In the data rows, zero lies at 4.5, halfway between 4 and 5.
Here are some points, one per row:
[6 6 4 5 3 7 2 5 3 5 6 5 7 5 4 4 3 4 7 4 9 4 3 4 7 4 4 5 4 6 2 4 4 4 6 6 4
 4 4 3 7 2 3 9 8 4 3 5 3 4 5 4 3 3 3 7]
[4 5 9 4 4 6 3 5 4 4 4 7 4 2 6 4 5 5 3 3 3 5 3 4 3 5 4 5 4 3 2 5 5 3 3 4 4
 3 7 5 4 5 5 3 4 3 3 4 4 2 3 7 4 3 3 3]
[7 7 9 4 6 3 2 3 4 4 3 3 3 5 3 6 6 6 3 4 3 4 8 5 4 3 9 4 4 5 3 4 4 4 4 4 4
 4 5 5 5 6 4 5 3 9 3 4 7 9 5 6 2 3 5 4]
[4 6 5 3 2 4 4 3 4 4 3 3 4 4 5 4 5 5 3 4 3 4 5 6 3 7 3 3 4 3 2 6 3 4 4 6 4
 5 6 6 4 6 4 3 4 7 2 4 3 4 3 6 5 3 4 3]
[5 4 4 4 4 4 4 2 2 4 3 9 3 4 5 7 4 2 3 3 2 3 5 7 3 5 6 4 3 4 3 4 4 4 4 3 4
 5 4 5 5 3 4 3 3 5 3 4 7 7 3 4 3 3 4 3]
[6 4 4 7 3 5 3 3 7 8 5 3 4 6 3 4 9 3 3 3 3 6 7 4 3 7 3 4 4 3 4 6 4 4 7 7 4
 4 6 2 3 6 8 7 3 3 3 5 5 4 2 4 4 9 4 3]
[5 7 4 4 3 6 2 5 4 4 8 5 5 3 6 4 3 3 4 4 5 4 5 4 9 3 1 4 4 3 7 4 3 7 8 5 3
 4 3 3 4 5 3 6 5 5 3 5 4 3 4 3 3 3 3 9]
[7 4 3 8 4 3 9 5 7 3 4 5 3 3 4 4 6 3 3 3 4 9 4 4 3 4 4 4 4 5 5 5 6 3 5 3 4
 9 2 3 9 9 6 6 2 4 4 9 8 4 4 3 3 4 9 3]
[4 6 3 3 3 5 8 9 4 4 4 5 4 6 7 4 3 4 9 3 1 5 5 4 6 4 6 4 3 5 3 3 4 7 4 3 4
 4 4 3 5 6 3 9 7 5 9 3 4 4 3 3 2 4 4 5]
[3 3 7 5 3 4 4 3 5 8 9 3 4 4 4 4 6 3 4 8 3 6 4 4 3 3 3 4 4 5 9 3 4 2 5 7 4
 5 9 2 6 3 3 2 8 3 3 3 4 3 4 6 3 8 6 3]
[5 5 9 5 2 4 4 3 4 4 5 8 5 5 5 5 6 6 3 4 3 4 6 8 2 5 3 7 5 4 4 4 5 3 5 5 3
 5 4 9 3 5 3 4 4 6 6 4 3 3 3 7 7 4 4 4]
[3 4 7 3 3 5 4 2 4 5 3 2 3 4 7 6 5 4 3 3 4 4 3 4 2 5 5 5 4 4 5 8 3 3 3 4 3
 7 3 6 3 4 3 6 4 5 3 5 4 3 3 5 5 2 2 2]
[4 7 3 4 3 5 7 4 4 5 2 3 8 5 5 4 4 7 3 3 4 4 6 4 1 4 6 4 6 6 4 5 7 3 3 9 5
 5 3 3 5 4 3 3 3 4 7 4 3 3 9 3 3 4 3 9]
[6 4 3 4 3 5 6 6 4 4 7 4 7 5 5 5 4 4 7 4 7 5 6 5 3 4 3 4 4 4 3 3 7 4 6 7 4
 3 4 3 5 3 4 5 8 4 5 4 4 3 7 4 4 3 3 6]
[4 4 2 4 3 3 9 7 3 4 5 7 9 5 4 4 4 2 3 3 9 4 4 4 9 4 9 4 4 5 6 5 6 8 5 3 5
 5 3 4 4 3 3 3 3 5 3 4 4 4 4 4 9 4 7 6]
[4 4 4 7 3 4 3 5 9 6 2 3 4 5 3 4 4 3 4 8 4 6 5 4 3 6 3 3 4 3 9 4 7 4 6 6 4
 5 2 3 5 5 9 4 3 3 3 7 5 3 3 4 4 3 4 2]
[4 4 4 5 6 3 3 4 3 3 5 5 3 3 3 3 4 3 5 4 4 4 5 4 5 5 4 3 4 6 3 3 3 3 4 3 6
 5 3 3 3 2 4 3 2 4 9 5 6 7 3 2 4 4 4 4]
[6 5 2 4 6 5 8 3 9 6 3 4 3 4 5 5 4 9 4 4 4 4 4 4 6 5 3 3 5 4 4 7 4 7 7 4 4
 4 9 9 4 3 5 4 5 3 3 4 4 5 4 7 3 3 3 3]
[5 4 2 4 9 4 2 3 4 4 6 8 3 4 4 5 4 3 9 2 3 4 4 4 5 4 4 5 6 8 6 6 4 7 4 4 8
 7 3 3 4 4 6 4 2 3 5 4 5 4 3 4 9 5 5 7]
[4 3 4 9 4 4 2 4 7 4 2 3 4 5 4 4 5 3 4 8 3 9 4 4 3 5 3 4 4 3 7 7 5 3 7 4 4
 4 5 2 5 4 5 4 4 3 3 6 5 4 5 5 4 7 5 3]
[4 4 4 4 9 4 7 5 3 3 3 5 3 5 5 5 5 4 1 2 5 4 4 6 5 6 4 4 3 4 4 2 4 4 4 4 4
 4 5 6 4 4 4 5 3 8 3 3 7 6 3 7 4 3 5 3]
[4 4 3 4 3 5 3 5 9 4 6 3 4 4 3 5 3 2 4 5 3 3 4 4 2 3 4 8 4 5 5 5 3 3 3 3 4
 3 3 3 3 5 6 2 2 3 2 5 3 8 3 2 8 4 4 7]
[5 4 4 3 5 5 7 5 5 5 4 4 9 7 4 4 3 3 6 4 7 5 5 4 5 4 5 5 6 5 2 6 5 3 6 5 5
 4 2 4 4 5 3 4 9 4 3 4 3 3 5 3 2 4 5 6]
[3 4 2 7 3 3 4 6 9 3 2 4 4 5 5 4 4 4 2 3 4 3 4 4 4 4 4 4 4 5 6 6 7 3 4 4 7
 5 4 4 8 3 6 9 3 4 3 6 8 6 3 3 4 9 5 3]
[3 3 3 7 7 4 4 4 2 5 4 3 3 4 4 3 4 2 4 9 3 3 4 4 4 6 3 5 9 6 2 3 4 3 4 4 4
 5 8 3 4 4 6 4 5 3 2 5 3 3 4 3 8 2 3 7]
[4 4 5 5 8 4 4 3 2 4 9 3 4 3 4 4 4 4 3 9 4 4 4 4 2 8 4 6 5 3 9 8 4 9 4 4 5
 4 2 4 4 5 7 3 7 4 4 6 4 4 9 3 3 9 3 2]
[4 5 3 3 5 4 3 4 3 4 3 4 4 3 4 6 5 8 3 4 3 4 5 5 2 4 3 5 4 3 4 3 4 4 6 2 3
 4 4 6 4 4 2 2 4 4 3 5 2 3 3 5 4 4 3 2]
[4 7 3 4 3 5 3 4 5 4 6 5 5 5 6 4 4 9 5 6 8 6 5 4 4 4 4 4 5 5 3 3 5 5 4 6 5
 4 3 3 5 3 3 6 7 3 3 3 5 3 5 3 4 3 6 9]
[3 4 6 4 5 4 3 3 6 6 9 4 4 6 4 7 4 4 4 3 3 5 3 4 2 4 3 6 8 3 5 5 4 6 4 4 5
 5 2 3 3 5 7 3 4 3 9 4 3 9 3 4 7 5 3 6]
[4 4 7 4 5 4 4 4 7 5 3 3 4 4 6 5 8 3 3 6 3 3 4 6 3 4 2 5 3 3 2 4 4 5 5 5 4
 4 4 9 5 4 2 3 3 4 3 3 4 3 3 7 5 3 4 3]
[5 4 9 6 3 4 4 3 3 4 5 5 2 7 4 4 3 3 4 5 4 4 4 5 5 6 3 4 3 5 6 2 6 6 3 2 7
 7 3 3 4 5 6 3 2 4 3 6 4 4 9 3 4 9 6 3]
[5 4 4 4 3 5 7 5 4 4 4 3 9 4 6 4 4 4 5 3 9 6 4 4 6 3 2 4 4 5 5 3 4 6 4 5 4
 4 5 3 3 3 4 4 7 4 3 5 4 4 5 3 4 4 5 7]
[4 3 3 4 2 5 6 9 3 5 3 9 4 5 6 4 4 3 9 4 9 5 4 4 6 4 9 4 4 7 4 4 4 3 5 4 5
 5 4 5 4 5 4 5 6 9 6 5 5 5 4 3 8 4 4 4]
[6 5 2 3 4 4 4 4 2 4 2 4 2 4 3 5 5 2 4 3 6 2 5 5 4 7 2 5 4 4 5 5 4 3 3 3 4
 4 5 4 4 7 3 4 6 4 9 3 7 5 3 9 4 3 9 3]
[4 1 5 5 3 5 6 3 2 5 4 2 4 5 5 4 3 9 7 4 5 5 4 4 9 4 4 4 3 4 4 5 5 4 4 5 4
 3 2 5 5 7 4 5 4 2 4 4 3 4 2 3 4 4 4 9]
[5 6 1 3 4 2 4 4 3 5 5 3 3 4 5 6 4 2 4 3 5 5 4 5 5 4 4 4 4 5 2 3 3 3 3 2 5
 4 5 9 4 6 5 4 1 4 4 3 6 4 4 9 3 5 2 2]
[3 3 3 5 5 3 2 4 3 5 3 5 3 5 4 4 2 3 2 3 2 6 4 4 4 3 2 3 3 9 3 4 5 7 5 3 6
 4 4 3 9 8 4 5 8 4 4 4 5 4 9 3 7 4 9 2]
[6 4 2 4 3 6 2 4 6 4 4 3 3 3 4 4 5 4 3 4 4 4 5 4 3 3 3 5 5 3 4 4 4 4 2 5 4
 4 2 9 3 1 4 6 4 4 2 4 3 4 4 7 2 2 5 2]
[4 4 3 3 9 5 3 5 4 5 3 6 4 4 4 4 5 6 2 9 3 5 4 4 8 3 6 9 8 3 3 4 4 2 4 5 3
 4 9 2 4 3 8 4 4 3 9 8 3 5 4 3 6 3 4 4]
[4 4 3 4 2 4 9 5 3 4 6 4 9 5 4 4 4 8 6 4 7 4 6 4 4 3 2 5 7 4 3 7 7 6 4 6 4
 3 2 2 4 3 3 3 1 3 3 3 4 5 6 4 4 3 5 3]
These points spread out most along one direction. Take the direction at right angles to it along which they spread out most. Then take the direction at right angles to both along which they spread out most. Go by this last direction. How many in every 100 of the points above lie lower along it than each point below? Answers are rounded to whole numbers. More than half of the points above lie lower than the first one.
[5 4 4 4 4 4 4 2 2 4 3 9 3 4 5 7 4 2 3 3 2 3 5 7 3 5 6 4 3 4 3 4 4 4 4 3 4
 5 4 5 5 3 4 3 3 5 3 4 7 7 3 4 3 3 4 3] 18
[4 4 4 7 3 4 3 5 9 6 2 3 4 5 3 4 4 3 4 8 4 6 5 4 3 6 3 3 4 3 9 4 7 4 6 6 4
 5 2 3 5 5 9 4 3 3 3 7 5 3 3 4 4 3 4 2] 43
[4 4 7 4 5 4 4 4 7 5 3 3 4 4 6 5 8 3 3 6 3 3 4 6 3 4 2 5 3 3 2 4 4 5 5 5 4
 4 4 9 5 4 2 3 3 4 3 3 4 3 3 7 5 3 4 3] 88
[4 5 9 4 4 6 3 5 4 4 4 7 4 2 6 4 5 5 3 3 3 5 3 4 3 5 4 5 4 3 2 5 5 3 3 4 4
 3 7 5 4 5 5 3 4 3 3 4 4 2 3 7 4 3 3 3] 68
[4 3 3 4 2 5 6 9 3 5 3 9 4 5 6 4 4 3 9 4 9 5 4 4 6 4 9 4 4 7 4 4 4 3 5 4 5
 5 4 5 4 5 4 5 6 9 6 5 5 5 4 3 8 4 4 4] 3
[6 4 2 4 3 6 2 4 6 4 4 3 3 3 4 4 5 4 3 4 4 4 5 4 3 3 3 5 5 3 4 4 4 4 2 5 4
 4 2 9 3 1 4 6 4 4 2 4 3 4 4 7 2 2 5 2] 83
[4 1 5 5 3 5 6 3 2 5 4 2 4 5 5 4 3 9 7 4 5 5 4 4 9 4 4 4 3 4 4 5 5 4 4 5 4
 3 2 5 5 7 4 5 4 2 4 4 3 4 2 3 4 4 4 9] 48
[3 4 7 3 3 5 4 2 4 5 3 2 3 4 7 6 5 4 3 3 4 4 3 4 2 5 5 5 4 4 5 8 3 3 3 4 3
 7 3 6 3 4 3 6 4 5 3 5 4 3 3 5 5 2 2 2] 50
[6 4 3 4 3 5 6 6 4 4 7 4 7 5 5 5 4 4 7 4 7 5 6 5 3 4 3 4 4 4 3 3 7 4 6 7 4
 3 4 3 5 3 4 5 8 4 5 4 4 3 7 4 4 3 3 6] 93
[5 4 4 3 5 5 7 5 5 5 4 4 9 7 4 4 3 3 6 4 7 5 5 4 5 4 5 5 6 5 2 6 5 3 6 5 5
 4 2 4 4 5 3 4 9 4 3 4 3 3 5 3 2 4 5 6] 57
[4 4 3 3 9 5 3 5 4 5 3 6 4 4 4 4 5 6 2 9 3 5 4 4 8 3 6 9 8 3 3 4 4 2 4 5 3
 4 9 2 4 3 8 4 4 3 9 8 3 5 4 3 6 3 4 4] 40
